Each row is where one point has got to under a steady rotation. How many ticks took it there?
The counts run from 0 to 642.
[ 97 176  93 105 110 157 129 159 155 141 120 156 123 151 135 124 120 110
 125 158 112 156 137 160  96 160 159 146  74  64 128 147 142]
524
[149 197 131 104 100 170 120 139 160  99  92 126 118 105 163 124 145 124
 136 146 106 111 101 142 111 107 150 135  85 108  65 101 113]
530
[131 122  94  99 154 140 107 185 154 130 155 170 152 160  89 129 139 126
 109 139 132 159  89 129 139 160 137 137 149  77 166  85 140]
284
[115 137  75 106 101  90 174 123 114  99 108 153 149  85 156 161 149 116
 133 131 125 161 157 140  74 128 175 145  92 141 140 138 146]
362
[132  73  87 132 140  73 139 114 104 131 147 155 134 140 125 116 162 102
 104  97 158 163 133 103 131 108 136 151 133 152 169 133 192]
629
[150 124 161 155 135 124 173 122 123  99 115 158 155 152  80  55 148 117
 126 154 143 120 115 132 187  93 134 143 123 147 133 114 157]
224
[118 167  89 115 116  93 175 136  80  86 129 153 136 106 148 124 103 104
 169 123 119 147 128 103  88 110 167 124 146 148 132 142 150]
391
[114 145  71 124 121  72 175 120 116  93 104 177 169  96 132 144 130 132
 131 141 132 160 155 127 107 130 175 142 117 123 147 120 121]
363
[137 167 110  88 126 122 109 145 162 131 107  78 113 119 162 116 163 130
  91 105 138  96  88 132 100  89 129 155 114  95  73 121 120]
557
[161 112 146 131 150 148 101 146 152  92 129 145 110 133 113 134 180 112
 105 113 159 102  71 130 146 119 146 133 117 111 122  35 156]
277
[170 121 139 126 127 179 123 178 183 135 117 140 148 141  88 101 165 103
  86 119  93 140 125 147 163 109 109 133 101 114 112 100 108]
491
[136  99 102 125 151  94  97 175 162 138 124 185 102 114 130 154 170 140
  92 128 151 162 108 142 120  96 138 170 150 120 136 140 157]
108
[118 160  99  99 102  87 152 149 134 140 113 149 119 132 151 120 135 137
 140 148 129 168 141 122 116 112 156 146 151 149 120 232 151]
376
[141 149 114 106  94 128  92 112 166 147 116 160 103 103 181 116 174 176
 126 154 129 114 119 160 128  92 170 122 113 128  94 161 142]
119
[150 113 129 121 136 155 118 138 144 107 128 170 126 100  76  99 175 144
 108 138 139 165 104 133 133  80 111 193 136 131 136  90 147]
78
[117 173  91 113 129 141 150 121 119 133  77  95 151 138 140 112 118 124
  89  97 105 105 137  95 132  72 147 124 184 105 106 167 112]
381
[124 113 129 144 152 120 201 126 128 122 110 103 150 140  84  72 137  97
 100 111 116 134 116 114 169  78 123 150 158 142 103 134 133]
196
[135  91 107 121 133  69 168 109 122 136 114 119 161 111  96 129 201 149
  89 119 165 138 124 124 146 112 149 149 158 151 149 122 150]
600
[ 85 110  82 101 140 142 139 142 168 121 174 157 134 131 103 133 126 130
 125 155 111 186  78 110 110 146 138 172 116  91 138 102 139]
312
[160 173  99 111 120 114 145 161 124 130 125 117 163 177 143 107  96  74
 115  95 112 146 137  83 148 131 123  91 122 119 118 158 114]
205
[ 70 128  82 110 134 160 127 115 169 138 132 162 109 140 136 121 117 158
 108 146 103 129 111 120 123 113 173 156 149  78 130 161 158]
113
[129 143 167 118  93 168 180 126 140 131 108  89 137 159  77  96 174 128
 134 152 129 126  99 104 166 137 154 126 144 145 125 145 164]
23
[143 104  94 103 126  64 166 179 120 121 137 134 136  87 141 146 168  96
 146 116 118 164 111 132 105 105 144 121 145 167  96 131 113]
161
[113 137  56  90 126  93 120 133 146 153 125 128 132 138 154 126 130 120
  85 113 136 171 135 124 101 111 129 173 101  88 125 157 117]
350
[112 131 111 159 109 153 149 145 120 131  96 185 115 104 107 140 148 101
 165 153 124 182 142 162  92 160 168 141 105 106 138  97 140]
509
[138 110 122 121 117 145 162 171 142 129 177 166 154 161 110 127 134  93
 154 135  96 168 125 116 145 182 164  80 116 145 163 120 169]
457
[161 136 104 121 115 138  79  97 151 127 114 168 127 112 159 106 174 151
  78 126 150 115 134 148 130  96 148 141  87 100 137 102 142]
92
[139 143 131 121  94 109 183 155  98 114 122 125 168 141  94 134 149 104
 175 154 146 164 116 114 121 187 172 101 141 139 157 104 146]
16
[164 138  76  84 120 109  86 155 168 166 123 139 137 127 159 146 165 131
  91 118 141 166 125 128 119 146 135 128 114  96 114 133  94]
322
[177 136 121  95  99 142  93 176 170 119 137 184 121 130 122 150 178 135
 107 136 142 173 127 119 131 139 135 139 103 142 153 152 164]
81
[166 118 146 117 138 160 107 184 139 118 132 133 111 111 103 125 184  99
 132 113 128 132  75 136 110 117 122 142 125 132 125  53 154]
278
[122 127 112 122 147 113 173 148 163 112 125 115 135 136 111 113 125 122
 121 114  98 134  81  95 170  94 140 131 184 149  66 154 100]
168
[146 119 133 159 106  67 186  86 115 124 103 127 143 119 154 107 172 110
 138 137 145 122 138 145 154 120 182 105  99 154 103 121 137]
186
[134 128 126 116 146 142 115 185 178 123 117 155 126 118 100  92 162 131
 106 156 126 153 110 169 131 100 109 186  84 101 106 109 124]
519
[ 98 178 107 134 123 117 151 133 128 102  96 162  93 114 133 163 132 129
 171 152 144 165  99 116  85 154 181 159 140 101 113 124 145]
538
[160 155 144 128 111 157 134 105 108 129 109 124 149 148 135  62 154 102
 117 134 136  95 147 158 135 112 147 108  70 110 146 103 178]
238
[134  90  94 134 140  47 176 132  93 136 132 124 152 126 151  97 150  66
 131  95 142 155 131 138 114 110 140 143  96 143 126 105 150]
188
